Rotation paths and how fast each direction turns (degrees per step):
Each turn is a multiple of 5 degrees from 10 to 175, or 0.
Each row of a path follows its step; steps can be skipped.
path 1
step 0: [  2 -10 -11 -34  -2  -1 -26 -50  12 -11   1 -17  -7  -3  17  14   5  -7
  22  10 -31  -3  13  30 -19  13 -17  10  -8 -24   4   3  13 -13 -12 -10
  39   5  -8  35 -15]
step 2: [ -8 -10  -1 -35  -5   7 -13  -4  29  11  13 -16  20  -6  17  -9  -9  16
 -10 -30 -30  10   6  32 -25  13 -14   9  15 -15 -45  16 -22 -17  -4  -7
  19 -26  22  -7  11]
step 9: [-10  -7   4 -16  16  16  -4  -5 -16   4 -15 -17  28  -6  14   8 -55   8
  10 -10 -16  19   5  -8   0  12 -37  -2  -8 -31 -41  -4 -12   1 -13   4
  -4 -19 -35   2  27]
step 16: [-23  -9 -32   8 -13   1  -7  12   8  21 -28  18   7 -32  -3   9 -35   8
  13 -11 -34  16  35  22   0  -8  -4  16 -18 -14  -9 -35 -23  -9  -2   3
 -24 -22  -3  16   4]
step 17: [ -5  17  -4  -6  17 -18  -2 -18  12  15  11 -21  -3  16 -10   1 -40  20
  33  10 -13  24  -3  14 -14  16 -21   4  30  -8 -19  -8 -31  26 -13  11
  13   8 -26  39   9]
step 18: [ -2   4 -29 -19 -34   4 -29 -37   1  -9 -15  19  15 -13 -14  -1 -12 -36
  19  -7 -21  -1 -22  15 -15   9  -7 -14 -14 -24   8  -3 -36   0  14  -6
 -16  10 -14  31 -11]
step 20: [-23 -11 -19 -15  -3  15   2 -28  -5  24  -3  25  -9   1   0  -8 -12  -4
   2 -28 -31  21  12 -16 -10  10  -4  -4  -8 -25 -43  -8 -50   7 -22  16
  14  13  10   7  13]
step 23: [ -5  -2  -9 -27  -7 -31 -13  -5   4   8  -9   9  36 -24   5   6 -18   1
  -7 -30 -36  23   9  -3 -45 -11   9  -6   6 -26  -1   4 -10 -23  18  15
  25 -24  23  18   0]
step 27: [-27   1  -3   2   2 -34  -4 -21  12  24 -10 -16  24 -11 -25 -11 -46  22
  16 -17 -13  -7  12  10 -12  15 -19   2  11  -3 -45  -3 -26   1  -2  18
  -1 -15  15  -4 -23]
[ 12   9   1   3  12 -12  11   5   6  -3   5   2 -10   1   1   7   2 -10
   4   3  -3   0  -4  -4   7   1   4  10  10  -2  -4  -4  -2   5  -5   2
   1   2   2   3  -5]
155
[ -6  12  -7  -6   7   4   3  -2  -9   0   8  -2  -4  -3  -4  -3  -2  -3
   3  -7   4  -6   1  10  -6   0  14  -8  -3  -5 -11  -7   9   1   2   0
   0  -8  -3   7   1]
0
[ -1   1   3   3   7   3   4   2  11   1 -10 -13  -1  -5   2  -4   0  11
   2  -3  13  -3  -6  -7  -4  -3   4   0  -4  -4  -5   8  -4  -3 -12   6
  -9   3  -4   7  -1]
140
[  0   6  -7   3  -5   1  -1   4  -1  -2  -8  -3  -2  -2  -1   0  -7 -15
  -8   1   3   5  -5  -6   5  -5   3   4  -8  -6  14  -2  -1  -7   5   9
   0 -10   7   7   9]
145
[ -4   7   3   4  -4   4   7  -8  -9  -8   3   9  -4  -3   4  -3  -3   7
  -2   8   6   2   8 -10   4   7  -9   6  -4  -6  -9  -7   3 -10  -6   1
  -4  -2   6  -5  -3]
65
[  4   4   6   2  -8  -8   0  -5  -1   0  -4   2   7  -9   3  -4   0  -6
  -7  -3   2  -7 -10   1  -9   7   4   0  13  -1  -5   8  -3  -1   5   4
  -6 -10   1 -13  -3]
85
[ 5  4  5 -3 -5 10 -1 -9  3 -4  9  0 -9  7 -4 -5  4 -1  4  4  7  5 -7 13
 -7  6 -6  6 -1  4  9 -2 -4  5 -2 15 -2  1 -5  0  1]
100
[ -8  -1 -12   0  -8   6   9  -1   0  -3   4 -12 -10  -3  -1  -3  -5   3
   1   2  -5  13  -3  -1   9   6   4  -8  16   2   2   8  -1  -2  -1  -4
   1   0  -2  -3  -1]
100
path 2
step 1: [ -1 -17   4   4   0  40  -1   0 -10   5  22   4  27  -1 -17   4   0   5
  15  22  19 -39 -25  24  17 -10  13  21   4 -12  17  18  32 -50  -1  13
  24  33 -10 -35  -8]
step 5: [ 14  11   0  31  14  10   5 -27  34 -28  34 -39  27  11   4 -15  12   3
 -13   4   7   4   6  44 -22   3 -29  16   8 -18   5   2 -30 -38  -2 -16
   5   1 -17  -2 -18]
step 8: [  3  -1  18  -8 -12  -5  13 -26  50  -9 -18  12   1  -1  17 -19   9 -23
  -9   1  -9 -48  20  33  31 -42  -2 -12 -23 -23  13   2  -7  -3 -12 -13
 -22  22 -25   2   2]
step 13: [-27  20   6 -24 -11   7 -18 -14  35  18  25   7 -14   6 -32  -3  15 -34
  -5  12 -15  13  17  32  29  -8  16 -27  -8 -21  23 -25   0  -6 -19  36
  23 -12   5 -27   2]
step 19: [-15   0  25 -27  13  13  10  -7  22  -4   9  26 -18   7  -9 -48  33  10
  16  11  13 -16  16  37  19   0  -6  15   0 -12  17 -14  -1 -11  -2   6
  -8   7  11 -66 -14]
step 20: [ -6  -2  -6 -13  -8   5  -6 -21  15 -18  19  20  27  18  33   9  -4  -9
  18  15   9 -14 -17  17  28   3 -19  16  10 -14 -18 -14  42 -54  13  -3
   2 -31 -11 -10 -40]
step 27: [ 30   5  19  14   4   2  -5   4  27   4 -19  -9  35  20  11  -4  -1 -33
 -21 -11  -1  14  14  27   2  -9   4 -23  20 -18  40  17 -15 -38 -19  16
 -41  -3 -36  -2  -5]
step 29: [-48  22  31   2   5 -21 -21 -16  37   7   2   6   8  31 -13  -1  32 -34
 -21   1  -3  -7  18  18  14   1 -14 -24  -2  -3  22 -22  27 -10 -38 -17
  21   6   9   4  13]
step 30: [ -5 -22   8  -1  27  -8 -14  -1  39 -11  24 -31  29  34  11 -12 -10 -13
  12  29  -3 -18  -1  48  19  -2 -12  19 -31 -37  -5   6  -4  10  -3  -8
 -13   6  -4 -31  16]
[  4  -7   3  -2  -5   0  -5   0   0 -12  13  -2  12   0   0  -5  -8   6
 -11  -2   5  -1  -8   2  -5  10   0  -5   0  10 -11  -4   1  -4  -3   2
  -9   0   6  -3   1]
70
[  2   9   4   2   9   4   6   0   4  -2   4   2   8   9   0   3   7  15
   1   3  -1   7  -4   2  -1  -2 -10   8  -4  -4  -9   6   9   6   4  -5
  -1 -14  -2   0   1]
70
[-5 -7 -7 -5 -7  6  3 -1  7 -8 -1 -6  2 -6  1  2  5 -7  1 -3 -2 -1 -7 -4
 -1  6 -6  0  5  9 -1 -1  5  2  7  1 20 -9 -7  8  3]
135
[  7  -1  13   6   0 -11  -1 -10  -3  11 -10   0  -4  -2  -9   3  -5   5
   0   0   3 -10  -2   1   2   6 -11  -5  -4  12  -1   1   4   5  -2  -2
   7  -2   5   1   1]
100
[  5  -6   1  -2   4   0   1  -7  -4   3  15  -9  -5  -9 -11   9  -6  -4
   1  12   7   7   1   1   5   2   0  12  -4  -5  -4  -5  -1   1   3  -4
   1   4 -10   1  -3]
175
[ -7   0   0  -8   7   2  -2  -5  -5  -5   2  11  -2  -8 -11   1  11   1
   0   0   2  10   3  -9  -1   3   0  -3  -5   3   4  -3  12  -1  -4   8
   4   4  11  -8  -5]
115
[  0   0  13  -4  -2   1   2  -5   1  -6  -9   2  -5   1  -3 -10  -7   3
   0   0   1   8  -7  -7  -3   3   7  -5   3 -11   0   0  10  -8  -4 -12
   1   4 -11   4   9]
170
